In the data rows, the value 500 means zero.
Here are some points, each followed by its number:
"539 539 542 532 429 547 562 564 554 506 512 565 570 580 593 555 604 558 625 530 541 584 536 605 502 634 484 435 542
 443 565 615 511 523 586 694 432 459 459 505 524 541 488 487 553 443 502 527" 0
"539 539 542 532 541 547 506 564 554 562 568 565 570 580 536 498 604 446 625 474 541 584 593 661 614 465 540 379 542
 443 565 391 680 635 530 470 545 515 459 393 411 429 488 431 441 499 446 471" 1
"539 539 542 532 541 547 562 564 554 562 512 565 570 580 593 611 548 615 625 643 653 640 649 661 670 634 653 716 654
 668 621 728 736 691 586 694 713 628 628 674 636 541 656 543 553 499 558 640" 2
"427 483 373 363 429 435 450 227 442 338 456 340 289 467 312 386 323 221 344 249 316 416 312 436 333 297 315 379 373
 331 340 334 343 410 361 357 432 403 403 449 411 429 432 431 441 443 446 471" 3
"539 539 542 532 541 547 562 564 554 562 568 565 570 580 536 611 604 615 625 643 653 640 593 661 614 634 709 716 598
 612 733 728 568 579 642 638 601 515 571 562 580 541 544 543 497 612 558 527" 4
"483 483 486 476 541 491 506 564 498 562 568 340 514 467 368 442 492 446 400 362 485 472 480 380 333 409 428 323 317
 387 396 447 343 410 417 413 376 403 403 393 411 429 432 431 441 499 446 471" 5
"483 371 542 532 485 547 450 508 498 506 344 565 457 411 424 330 379 446 456 306 429 303 368 268 333 353 315 323 373
 331 396 334 343 354 417 357 376 403 403 393 411 429 432 431 441 443 446 471" 6
"315 371 429 476 541 435 450 395 498 338 344 452 401 355 368 330 267 278 344 306 260 303 256 324 277 297 315 379 373
 331 340 391 343 354 361 357 376 403 403 393 411 429 432 431 441 443 446 471" 7
"539 539 542 532 541 491 562 564 498 506 568 565 570 580 593 555 548 446 456 530 372 360 480 492 333 465 484 435 486
 443 396 559 511 467 473 413 376 403 459 449 467 485 432 431 441 443 446 471" 8
"539 539 542 532 541 547 562 564 554 562 568 508 570 580 593 611 604 615 625 643 653 640 649 661 670 690 709 716 710
 668 677 728 680 635 754 751 713 684 571 618 692 653 600 599 666 499 615 527" 9
"539 483 542 532 541 547 506 564 554 562 568 565 457 580 593 611 604 615 568 643 597 528 536 549 558 465 428 492 542
 387 396 447 568 410 530 526 489 403 459 449 411 429 432 431 497 443 502 471" 10
Which five points above are nearest to each new point by angle? Their numbers follow each, nearest first.
"539 539 542 476 541 547 562 564 554 562 568 565 570 524 593 611 604 615 625 587 597 472 649 492 558 634 596 548 542
 612 508 728 624 467 586 638 545 459 459 562 411 541 432 487 497 443 446 471" 4 9 2 0 10
"539 539 542 532 541 547 562 564 554 562 512 565 570 580 593 498 548 615 625 530 541 584 649 549 670 634 484 660 598
 612 621 615 568 467 530 638 489 403 515 449 467 485 432 487 441 499 502 527" 4 2 0 9 10
"539 539 542 532 541 547 562 564 554 562 568 565 570 580 593 611 604 615 625 643 653 640 649 661 670 690 709 660 710
 724 733 672 568 635 754 751 657 515 796 562 636 710 713 712 666 555 558 584" 9 4 2 0 1
"539 539 542 532 541 547 562 508 554 562 568 565 514 580 593 611 548 615 625 587 597 640 480 605 670 577 596 660 598
 668 621 559 568 691 698 638 545 459 459 505 580 429 544 543 497 555 502 471" 4 9 2 0 1
"539 539 542 532 541 547 562 564 554 562 568 508 570 580 593 611 604 558 568 643 541 472 649 605 614 521 596 604 710
 499 565 391 568 467 530 526 601 459 515 449 411 485 432 431 609 443 446 471" 10 1 4 9 2
"539 539 542 532 541 547 506 564 554 450 568 565 570 580 593 611 604 558 568 643 653 640 536 605 558 577 484 604 654
 668 565 615 568 579 473 526 489 459 403 449 580 485 432 487 441 555 502 471" 4 2 9 0 10
"539 539 542 532 541 547 562 564 554 562 568 565 570 467 536 611 492 502 512 418 485 528 593 492 670 634 484 435 542
 555 452 447 399 410 417 413 545 403 515 505 467 429 432 431 441 499 446 471" 10 1 8 5 0
"539 539 542 532 541 547 562 564 554 562 568 565 570 580 593 555 548 615 625 587 485 640 649 605 558 634 709 604 598
 612 677 559 568 635 473 526 432 459 515 618 524 429 488 431 441 443 446 471" 4 2 9 0 1
"483 539 542 532 541 547 562 564 554 562 568 452 570 580 536 611 604 558 568 643 597 584 593 661 558 634 540 548 598
 668 621 447 511 579 473 526 489 459 515 618 580 429 544 543 441 499 502 527" 4 2 9 0 1
"539 539 542 532 541 547 562 564 554 506 512 565 514 580 593 555 492 502 456 530 541 584 649 492 558 465 315 492 542
 387 396 391 399 410 417 357 432 403 459 505 524 485 432 431 441 443 446 471" 10 8 5 6 1
"539 483 486 532 429 435 506 508 554 450 512 508 570 580 536 555 604 558 625 418 541 416 480 324 558 465 484 492 373
 443 452 391 455 410 417 357 489 459 403 505 411 429 432 431 441 443 446 471" 6 5 8 10 7
"539 539 542 420 541 547 562 564 554 562 568 565 570 580 536 611 492 615 625 587 653 584 536 605 614 577 484 492 373
 443 565 447 399 410 473 582 432 515 459 393 467 429 432 431 441 499 446 471" 10 0 1 4 2
"483 539 542 532 541 547 506 564 554 562 456 565 514 580 480 498 548 615 400 530 485 528 536 492 445 521 428 435 317
 499 396 391 455 410 361 413 376 403 403 393 411 485 432 487 441 443 446 471" 5 6 8 10 7
"539 539 542 532 541 547 562 564 554 562 568 565 570 580 536 611 604 558 568 587 541 640 536 605 558 690 653 604 598
 668 452 559 455 523 530 470 489 515 459 505 524 541 488 431 441 443 502 471" 4 9 2 0 10
"539 539 542 532 541 491 562 564 554 562 512 565 514 580 593 611 604 615 625 643 653 528 593 661 614 577 596 660 486
 499 452 559 568 579 586 470 489 571 515 449 467 429 488 431 609 499 558 471" 4 2 9 10 0
"539 539 486 532 485 547 562 564 554 562 568 508 570 580 593 555 548 558 456 530 597 472 536 605 558 577 540 548 542
 612 508 503 624 523 473 470 432 515 459 449 411 429 488 487 441 555 502 471" 1 4 10 2 9
"539 539 542 532 541 547 562 564 554 562 568 508 570 580 593 611 604 615 625 643 653 584 593 661 670 577 709 548 598
 499 621 559 624 579 642 526 489 571 515 449 467 485 488 599 441 555 446 471" 4 9 2 1 0
"539 539 542 532 485 547 562 564 554 562 456 508 514 580 593 498 548 558 625 643 485 640 424 492 614 409 596 323 429
 555 396 503 511 410 530 470 432 459 459 505 524 429 544 431 441 443 446 471" 10 1 0 8 5
"539 539 542 532 541 547 562 564 554 562 568 565 570 580 593 611 604 615 625 587 597 528 649 661 670 634 540 604 598
 555 565 559 568 523 586 526 489 515 459 618 524 485 432 543 497 443 502 471" 4 9 2 0 10
"539 539 486 476 485 547 562 564 554 562 568 565 514 411 593 555 435 502 456 474 541 416 593 380 558 521 484 435 429
 387 340 391 455 354 361 413 432 403 403 449 411 429 432 487 441 499 446 471" 5 6 8 10 7
"539 539 542 532 541 547 562 564 554 562 568 508 570 580 593 442 604 615 456 474 597 584 536 549 502 465 484 548 486
 443 508 503 399 467 417 413 489 459 459 449 467 597 432 487 441 443 446 471" 10 8 1 0 5
